A: rows in 4 groups, each row roughly a mix of its group's directions:
A (140 x 10):
[[  6  11  27  60   4  16  24   8  12  34]
 [-17  -9 -27  -4   3 -18  -2  -9 -66  30]
 [  7   9  19  39  37 -39 -18 -32   0  22]
 [-20 -28 -31 -48  26  24 -18  26   1  -1]
 [ 15 -21 -29 -22  20 -47 -25 -35 -20  -1]
 [-19  12  36  33 -11   5  25  15  17  51]
 [-37  12   9   3 -12  25  25  42  33  31]
 [ 45  10 -13  52  -4  28  20   3  11 -20]
 [  5 -16 -34 -14  18 -52 -23 -38 -10  -2]
 [ 13 -21   5 -61 -13  28 -10 -27  -8 -24]
 [-49 -12   0 -30  16 -31 -17  11 -25  33]
 [-26 -10  56 -16  -2  -3  17 -18   7  44]
 [ 26   4  28  46  12  31  37  17  -3  20]
 [-19 -29 -12 -67  -3  11 -18 -18   4 -13]
 [  3  -5 -60 -19   2   3 -22  18  -2 -44]
 [-12 -23 -35 -36  17  17  -5  44 -28 -14]
 [  5 -16  -8 -18   5 -46 -34 -13 -44 -27]
 [ 39   7 -51  24  -5  11 -11   6  -4 -41]
 [ 12  -2  35 -20 -41  35  35 -12  20 -18]
 [-40 -12  15 -39  13 -37 -27 -17  12  25]
 [ 27  -1 -14   4  -3  44   0  33 -40 -35]
 [ 32  30  18  26  -7  27  21   1  37 -36]
 [-29  31  25  26 -18  35  10  38  24   2]
 [ 21 -18  -9 -44  11  -6 -29  -3 -48 -25]
 [  9 -22  -8 -41   1  32 -14 -24  35 -37]
 [ 16   3  24  61  20   7  15  -1  -8  39]
 [ 41  12  -8  47 -25  28  32   3  -6 -13]
 [-36  12 -19 -34 -13 -55 -18   9  12 -11]
 [  6  33  -8  52   1 -45  -6  12 -24  12]
 [-14 -24 -36 -45  20  38 -14  22  11  -3]
 [-27   4 -36 -43 -13 -33 -10  21  27 -20]
 [ 16  -1 -10  32  39 -37  -9  28 -40  -6]
 [-13 -32  -2 -65  16 -17 -15   8 -22  -5]
 [ 32 -15  18  43  21  20   9 -22 -31  30]
 [ -6   0 -45  -1   4 -17 -36  28 -35 -33]
 [-20 -10  59 -19   1  -7  19 -24  11  37]
 [-30 -10  20 -33  34 -38 -29  -6 -15  24]
 [-16  16 -10  49 -10  -3  30  -2  48  22]
 [-10 -13 -68  -7   4   8 -17  33  -9 -17]
 [ 42  19   6  55  15   8  12   7  22 -24]
 [-44 -16   7 -36  24 -30 -24 -24  -4  23]
 [-21  22  12  45 -23 -19  25  -3  38  26]
 [ -6  27  15  38 -12 -38  -7 -38  24 -25]
 [-44 -12  12 -48   5 -30 -25  -9  13  20]
 [ 40  20   5  58   9  18  15  16  13 -19]
 [-23  -2 -26 -32 -40  33 -19 -18  34  -4]
 [ 26 -10 -33 -10  -9  39  15  -1  42 -35]
 [ 28 -25 -28 -32  14 -35 -15 -36 -18 -17]
 [-33  -4 -12 -17  31 -20 -41 -15  45  -2]
 [ 32  -2  19  59  16  19   8 -17 -29  13]
 [ 47   9  12  55   0   9  27 -13   3  16]
 [-21  -5  33 -55 -33  -7  11  10 -23  15]
 [-13 -14 -29 -49  -7  41  -3  35   8 -11]
 [-39  -5  13 -33  -7 -23 -24 -25  46   9]
 [ -8  -7  24 -28   8 -53 -26 -25 -32  -9]
 [-33 -24  19 -62  -5 -14 -11  -1  -9  22]
 [ -9  -7   5   8   5 -11   3   7 -66  45]
 [ 21 -18  -6  35  49 -23  -5  -8 -33  25]
 [ 21  23  -2  59  -5  27  27  12  25 -11]
 [-36 -11  16 -50   9 -35 -20   8 -21  21]
 [-11  14  25  50  -5  -6  23   8  26  45]
 [ 12 -23  46 -20 -11 -11  30  -4 -43  21]
 [-21 -23 -26 -56   0  30  -7  31   4  -6]
 [ 21   4 -62   7   7   4 -20  22 -16 -36]
 [ 24 -24 -24 -27  13 -37 -22 -26 -34 -21]
 [-29 -22   6 -52   7 -41 -10 -17 -13  20]
 [ 34  17  20  62  -6   6  25  -4   4  17]
 [  8   4   3  37  49 -37 -24 -17 -14  22]
 [ 41  -9  -8  24   8  53  23  -6  21 -21]
 [ 19   3  24  55   9  40  20   7 -17  22]
 [ 48  11  28  48  -5   1  24 -25   7   5]
 [-34  23 -30   3 -10 -32   4  20  48 -16]
 [-22  -1 -42  -8   4 -26 -36  30 -31 -25]
 [ -9 -19 -15 -51   9 -18 -32   5 -45  -5]
 [ 26  22  27  54  -7 -12  14 -38   9  11]
 [-50  -5  18 -33  18 -33 -11  10 -20  29]
 [  9 -15 -24 -56   6  -4 -25 -16  -6 -43]
 [ -8 -21 -35 -41   0  32   0  26 -25 -31]
 [  9  24 -17  63 -11  26  30  13   5  -1]
 [ 23   1 -17  -5 -24  62  26  18   6 -24]
 [-28 -19 -33 -58  -3   9 -23   2   9 -22]
 [ 36  14  41  49  -8   6  26 -16   8   7]
 [-19 -33 -11 -68   4   6 -11   6 -16 -10]
 [ 15  31  24  60  -3   0  17  28  12   9]
 [ 36  12   1  65  11  -8   3 -21  22   1]
 [  4   8  20  31  41 -31 -20 -39   3  28]
 [ 12  38   5  65  -2 -21   8  18  -4  12]
 [ 49 -13  -1  12  -4 -25 -17 -29 -36 -33]
 [ 28 -10  19  49  17  35  19  -8 -15  30]
 [ -3  20  35  32   2 -34  -4 -49   8  22]
 [-55  10   9 -20  18 -32 -13  18 -16  33]
 [ -5   3 -17 -15  43  -6 -18  37 -43 -29]
 [ 23 -11 -18 -31   7  14 -24 -10 -34 -53]
 [-21  -8 -12 -47 -34  40   7   8  30 -12]
 [ 23  -5  -1 -14   2 -20 -26 -51 -22 -43]
 [  8  21  11  50   5 -38   4 -33  -1  32]
 [ 14  -4 -19 -16 -33  50  29  31 -12 -22]
 [ -8 -10 -10 -73  -5 -13 -21  16  -1 -16]
 [-38  18 -35 -22 -13 -32  -5  24  29 -25]
 [-34   7 -25 -43 -27 -21   4  18  39  -8]
 [  9   6  21  38  35 -12  17  41 -37   7]
 [-28  -3 -12 -18  -1   7 -21 -25  66  -6]
 [ 13  24  41  42  -6  13  17  22  39   7]
 [ -3 -27 -31 -45   6  -8 -29   4 -27 -37]
 [-12   2 -44  11  17  11 -28  -4  56 -17]
 [-29 -27  -6 -55   3 -27 -10 -30  -7  17]
 [  7 -18  12 -58   3  18 -18   6 -47  -6]
 [ 15   7  40  51   9 -17  15   3 -30  28]
 [ 21  27  -4  65   0  -1  10  15 -29  12]
 [-40 -18 -29 -54  -1 -16 -28   1  -2  -6]
 [-25   4   0  -3  -3 -51 -11 -36 -20  41]
 [ 32  25  10  53   3  21  11  37   2 -16]
 [  3 -16 -13 -30   6 -40 -35 -14 -38 -31]
 [ 10  33  14  62  -1 -26  10  16  -6  21]
 [ 17  -7  17 -37  -6 -34 -32 -26 -41 -14]
 [ 28   7  -2  59  17   7  18  21 -28  25]
 [ -7  20  37  32 -21  40  28  20  22  11]
 [ -1   4   3  -4 -16  42  17  24  53 -33]
 [ -4 -42 -23 -47  20   1   3 -35 -26   1]
 [ 13  26  15  60   2 -29   6 -22   1  28]
 [-19   4 -47 -10   1 -56 -15 -14  15 -19]
 [ 23 -13  32  -9  -9   2  35  13 -59   6]
 [ -8  -8 -43 -39  -7  36  -9  10  27 -31]
 [-38  -8   1 -58 -21  16  -9  -3  33  -1]
 [-22 -31  -5 -69   4  -4 -18  -6 -10  -6]
 [ 11 -18  13 -39 -12  14  -4 -60  17 -18]
 [-39 -18 -29 -54   1 -18 -28   0  -5  -6]
 [ 20  18  39  49 -18  28  22  -6  10  20]
 [ -9   6  34 -33 -36  41  14  34  -8   6]
 [-26   2  11  -7  -5 -54 -13 -34  -6  40]
 [-11 -25 -13 -61  -4  28  -9  12  13 -32]
 [-29  -6  50 -24 -12 -15   0  -7  13  47]
 [  2  15   3   5 -18 -37 -13 -47  24 -43]
 [ 39  15  -5  56   1  29  16 -25  14  -3]
 [ 21   5  38  57   7  21  14 -13 -16  22]
 [ -9 -21 -34 -33   4  51  -4   5  35  -8]
 [ 39 -13   2  41  24  22  -2 -32 -36  -4]
 [-39 -17 -34 -54   1  -3 -26  11  -2 -10]
 [  2   8  35  39   1  42  24  24  -6  30]
 [-10 -35  -7 -64   1  29  -8 -10   5 -16]]

which group is each row in? (one row of each group first):
[-22 -15 -32 -24   9 -44  -5 -45 -16  13]  Y
[ 11  19 -55  30  -9   6 -18  29  -6 -32]  Q
[ 32  16  -5  63  26   1  -1 -28   5   4]  L
[ 24  -1   5  66  19  24  18 -15  -3  17]  E

[-16 -31 -29 -58  -2  25  -2   4 -13 -23]  Y
[ 24  -8 -37  -9  14   0 -21 -18 -22 -57]  E
[  1 -16 -12 -23  17  47   9  52 -14  17]  E
[ 23   6  32  47  13 -26  23 -11 -14  35]  Q
[ -2 -13  10  -5   8  48  18  43 -18  39]  E
[  1   1  34   8  12 -53 -14 -19 -42  15]  Q
[  4  26  -2  67 -13  11  28   0   2  24]  Y
[  1  18 -40  37  22   4 -27  -5  45 -18]  L
[ 19 -16 -26  -4  24 -48 -26 -38 -20  -7]  E
